128 stands for zero in the data rows.
Two rows play each game, the first against the second. How much does the first row win by? 10 is about a draw, 20 a big win and 0 a big loss. Wins can go round in a circle: one row can beat a second, the second a third and the third the first. Each row has two weighted sums of its numbers, A and B, taken from their middle values. A row wins by its A times the other's B, less its B times the other's A.
[100, 103, 104, 147, 255, 147, 110, 104, 110, 104, 109, 158]
[130, 96, 112, 145, 114, 112, 112, 109, 156, 100, 146, 227] >> 5
[83, 115, 111, 117, 156, 98, 108, 95, 97, 138, 146, 137]
[142, 107, 105, 136, 98, 108, 109, 102, 186, 104, 208, 255] >> 7
[100, 125, 150, 219, 129, 108, 108, 132, 114, 148, 108, 102]
[112, 142, 126, 104, 139, 138, 106, 88, 87, 123, 132, 134] >> 9
[196, 124, 105, 124, 123, 220, 203, 173, 107, 106, 102, 103]
[110, 107, 143, 128, 161, 109, 110, 106, 113, 158, 112, 113] >> 8
[104, 112, 174, 178, 146, 107, 107, 109, 95, 189, 112, 113]
[109, 132, 174, 136, 168, 113, 108, 102, 117, 193, 117, 108] >> 8
[117, 97, 213, 177, 100, 112, 131, 138, 114, 153, 99, 108]
[106, 117, 143, 153, 169, 130, 109, 124, 111, 130, 109, 134] >> 8
[136, 116, 106, 138, 112, 102, 105, 102, 183, 109, 169, 150]
[104, 98, 138, 171, 148, 109, 114, 106, 123, 144, 110, 130] >> 9
[110, 221, 255, 108, 169, 102, 108, 146, 104, 213, 118, 109]
[175, 145, 98, 106, 98, 172, 159, 135, 136, 117, 110, 120] >> 13
[118, 105, 105, 104, 120, 111, 111, 103, 141, 105, 193, 158]
[145, 140, 125, 89, 145, 115, 134, 174, 79, 93, 103, 119] >> 13
[115, 103, 154, 112, 177, 87, 95, 100, 113, 143, 129, 116]
[150, 226, 137, 107, 101, 178, 144, 174, 107, 112, 114, 109] >> 12
[112, 137, 140, 130, 130, 140, 109, 202, 108, 106, 115, 112]
[102, 106, 104, 160, 117, 111, 110, 106, 174, 105, 255, 190] >> 10
[143, 159, 98, 93, 150, 144, 122, 95, 122, 107, 128, 93]
[115, 92, 90, 139, 138, 113, 103, 100, 133, 116, 168, 216] >> 15
[104, 104, 117, 101, 157, 108, 110, 106, 120, 113, 153, 146]
[149, 106, 126, 134, 105, 112, 179, 148, 138, 116, 108, 113] >> 10
[175, 147, 125, 122, 201, 255, 108, 144, 138, 97, 107, 129]
[107, 96, 134, 100, 178, 112, 115, 135, 111, 151, 110, 101] >> 8
[103, 107, 107, 107, 134, 109, 111, 103, 125, 125, 169, 202]
[114, 137, 81, 98, 133, 91, 117, 101, 107, 126, 255, 226] >> 13
[101, 152, 191, 125, 103, 109, 134, 161, 105, 198, 114, 109]
[121, 135, 127, 189, 112, 153, 110, 127, 137, 110, 107, 117] >> 12
[111, 107, 116, 104, 108, 113, 128, 86, 181, 95, 132, 123]
[96, 122, 97, 141, 115, 100, 115, 97, 145, 151, 167, 123] >> 7
[122, 106, 194, 165, 98, 142, 176, 215, 115, 109, 118, 114]
[162, 144, 104, 102, 120, 148, 129, 121, 103, 110, 149, 108] >> 15
[171, 94, 125, 92, 96, 155, 208, 163, 103, 125, 116, 76]
[99, 124, 148, 111, 120, 101, 131, 136, 105, 166, 113, 95] >> 9
[111, 185, 97, 103, 136, 149, 110, 89, 118, 108, 131, 99]
[139, 124, 107, 103, 103, 161, 119, 105, 149, 107, 134, 115] >> 10
[103, 169, 170, 105, 126, 111, 110, 132, 110, 238, 107, 111]
[109, 105, 101, 167, 137, 108, 117, 108, 146, 117, 89, 167] >> 9
[153, 120, 110, 136, 140, 181, 106, 108, 98, 109, 77, 137]
[111, 250, 156, 101, 147, 117, 113, 155, 117, 192, 103, 110] >> 11
[180, 126, 102, 102, 101, 167, 255, 146, 122, 107, 109, 111]
[106, 160, 149, 107, 141, 171, 108, 120, 112, 116, 109, 117] >> 9
[145, 127, 79, 100, 147, 120, 120, 121, 159, 131, 95, 131]
[103, 109, 255, 159, 124, 109, 109, 126, 108, 185, 107, 119] >> 7
[69, 111, 91, 122, 127, 98, 108, 114, 131, 125, 165, 126]
[141, 178, 105, 104, 179, 178, 110, 107, 108, 106, 118, 113] >> 6
[152, 123, 107, 131, 145, 149, 132, 143, 110, 111, 113, 110]
[103, 145, 168, 154, 103, 108, 113, 125, 120, 255, 104, 115] >> 9
[108, 247, 166, 99, 169, 122, 110, 153, 112, 182, 111, 118]
[142, 227, 123, 117, 101, 222, 133, 122, 113, 110, 110, 111] >> 6
[140, 104, 114, 100, 106, 106, 201, 135, 117, 102, 131, 101]
[99, 118, 148, 152, 165, 106, 108, 113, 103, 134, 105, 109] >> 12
[110, 119, 255, 175, 141, 121, 106, 183, 129, 234, 112, 115]
[110, 122, 106, 177, 104, 94, 106, 95, 193, 133, 162, 183] >> 3
[110, 91, 157, 136, 125, 124, 108, 144, 124, 120, 109, 126]
[128, 97, 128, 111, 108, 118, 145, 154, 148, 93, 126, 107] >> 9
[163, 113, 106, 128, 102, 169, 128, 153, 118, 105, 110, 131]
[108, 155, 182, 149, 101, 122, 130, 145, 112, 141, 109, 115] >> 9
[100, 104, 128, 138, 118, 110, 109, 111, 150, 130, 124, 115]
[87, 119, 141, 167, 129, 109, 108, 118, 132, 221, 104, 97] >> 8
[105, 129, 173, 102, 174, 110, 109, 120, 115, 161, 106, 115]
[103, 108, 131, 255, 83, 97, 116, 160, 153, 127, 133, 114] >> 16
[205, 152, 101, 98, 124, 115, 186, 161, 107, 115, 102, 106]
[106, 106, 119, 195, 136, 112, 110, 110, 155, 117, 106, 157] >> 12
[135, 125, 177, 195, 104, 117, 120, 253, 109, 134, 108, 114]
[195, 181, 105, 100, 106, 195, 205, 121, 107, 102, 108, 114] >> 13
[104, 114, 131, 147, 158, 123, 110, 115, 111, 115, 105, 134]
[149, 124, 136, 133, 120, 179, 153, 174, 114, 104, 103, 122] >> 10
[166, 124, 120, 173, 104, 230, 137, 169, 131, 109, 108, 111]
[127, 175, 126, 95, 107, 177, 124, 127, 96, 105, 113, 111] >> 14
[108, 117, 124, 151, 158, 127, 110, 111, 106, 113, 109, 136]
[105, 109, 155, 138, 147, 109, 108, 97, 112, 179, 113, 128] >> 10
[137, 255, 147, 103, 157, 155, 135, 148, 101, 111, 103, 103]
[102, 107, 105, 161, 134, 110, 109, 101, 178, 108, 212, 201] >> 11
[143, 111, 106, 100, 105, 97, 142, 111, 167, 112, 161, 106]
[152, 102, 111, 179, 110, 149, 117, 148, 146, 103, 106, 125] >> 9
[110, 115, 105, 105, 137, 112, 109, 109, 120, 107, 175, 112]
[103, 103, 106, 104, 129, 112, 109, 115, 111, 128, 233, 151] >> 10
[105, 121, 184, 108, 136, 104, 110, 119, 106, 255, 109, 108]
[120, 95, 95, 155, 181, 114, 101, 97, 95, 118, 117, 196] >> 6
[101, 109, 104, 158, 130, 102, 113, 111, 140, 136, 148, 159]
[231, 119, 104, 99, 105, 166, 163, 150, 137, 99, 118, 110] >> 7
[137, 154, 107, 93, 162, 138, 112, 111, 107, 112, 135, 124]
[104, 124, 159, 117, 102, 111, 116, 134, 103, 172, 110, 121] >> 10
[105, 108, 150, 122, 167, 103, 108, 101, 117, 148, 120, 117]
[111, 114, 99, 123, 162, 109, 108, 113, 111, 120, 142, 172] >> 7
[172, 172, 118, 100, 104, 175, 156, 135, 108, 116, 112, 103]
[151, 111, 109, 100, 102, 136, 137, 142, 129, 106, 121, 119] >> 11
[150, 138, 102, 104, 101, 145, 138, 136, 108, 109, 126, 114]
[134, 174, 142, 105, 133, 151, 102, 130, 95, 87, 111, 96] >> 8
[109, 173, 110, 107, 99, 91, 126, 126, 131, 149, 118, 95]
[173, 112, 96, 168, 97, 129, 197, 120, 255, 113, 105, 113] >> 14
[100, 102, 114, 115, 185, 142, 111, 104, 111, 104, 113, 145]
[133, 129, 109, 103, 101, 111, 171, 148, 111, 104, 130, 113] >> 9
[103, 153, 120, 103, 125, 108, 113, 105, 108, 154, 171, 102]
[111, 106, 109, 104, 189, 112, 110, 106, 113, 107, 193, 154] >> 9
[102, 255, 155, 104, 148, 111, 123, 125, 110, 160, 107, 114]
[106, 128, 138, 122, 128, 116, 110, 162, 106, 148, 110, 113] >> 10
[148, 103, 109, 104, 98, 108, 129, 118, 133, 153, 168, 102]
[90, 124, 96, 145, 152, 109, 108, 121, 144, 126, 211, 191] >> 11
[104, 109, 129, 109, 166, 114, 109, 106, 109, 136, 117, 136]
[114, 116, 122, 193, 131, 105, 105, 95, 124, 121, 118, 169] >> 10
[108, 101, 120, 103, 104, 114, 122, 94, 159, 107, 143, 115]
[164, 89, 114, 97, 112, 104, 178, 112, 162, 96, 170, 91] >> 9
[140, 189, 107, 104, 131, 137, 131, 122, 107, 106, 149, 108]
[93, 86, 145, 128, 123, 100, 115, 121, 135, 135, 124, 103] >> 9
[99, 98, 112, 99, 174, 108, 112, 109, 112, 102, 154, 126]
[110, 106, 114, 164, 158, 104, 108, 113, 126, 115, 102, 255] >> 6
[134, 157, 107, 101, 132, 112, 161, 138, 109, 107, 116, 110]
[170, 115, 107, 132, 105, 168, 151, 149, 131, 107, 108, 111] >> 9
[192, 148, 103, 104, 100, 207, 178, 139, 112, 104, 111, 112]
[123, 129, 114, 111, 137, 156, 110, 121, 105, 103, 114, 119] >> 10
[183, 103, 106, 117, 107, 152, 211, 177, 149, 105, 108, 115]
[154, 136, 132, 104, 111, 117, 156, 255, 112, 107, 109, 113] >> 11
[162, 193, 109, 105, 116, 156, 193, 146, 110, 108, 107, 113]
[107, 96, 112, 172, 119, 102, 105, 117, 168, 127, 189, 235] >> 15
[192, 236, 75, 77, 131, 129, 148, 119, 73, 142, 164, 23]
[136, 138, 138, 122, 128, 131, 116, 135, 118, 128, 108, 120] >> 7
[165, 133, 127, 104, 105, 172, 216, 173, 111, 105, 109, 112]
[141, 121, 112, 102, 114, 117, 130, 158, 117, 107, 106, 110] >> 9
[102, 150, 131, 107, 133, 128, 113, 105, 110, 143, 129, 110]
[102, 104, 107, 176, 157, 110, 110, 104, 142, 122, 142, 235] >> 12
[103, 104, 107, 209, 118, 112, 109, 102, 171, 146, 127, 151]
[145, 149, 109, 108, 186, 213, 110, 107, 112, 105, 109, 138] >> 11
[117, 105, 138, 126, 111, 104, 108, 104, 134, 136, 137, 111]
[141, 126, 129, 129, 112, 169, 108, 142, 109, 108, 101, 117] >> 12
[108, 94, 114, 105, 215, 101, 113, 91, 110, 131, 107, 132]
[183, 97, 114, 129, 92, 149, 146, 163, 164, 109, 102, 134] >> 11
[140, 125, 158, 195, 130, 150, 138, 160, 105, 103, 104, 110]
[170, 122, 108, 103, 128, 229, 160, 142, 111, 108, 108, 114] >> 14
[103, 91, 121, 135, 92, 115, 134, 117, 183, 100, 125, 110]
[102, 106, 106, 158, 106, 115, 112, 95, 229, 119, 156, 167] >> 13
[193, 171, 112, 106, 99, 222, 189, 146, 114, 103, 109, 106]
[101, 106, 127, 121, 150, 109, 111, 103, 110, 139, 127, 135] >> 10
[210, 119, 107, 106, 105, 168, 177, 152, 125, 107, 110, 112]
[104, 154, 169, 103, 107, 126, 114, 133, 110, 163, 108, 111] >> 9
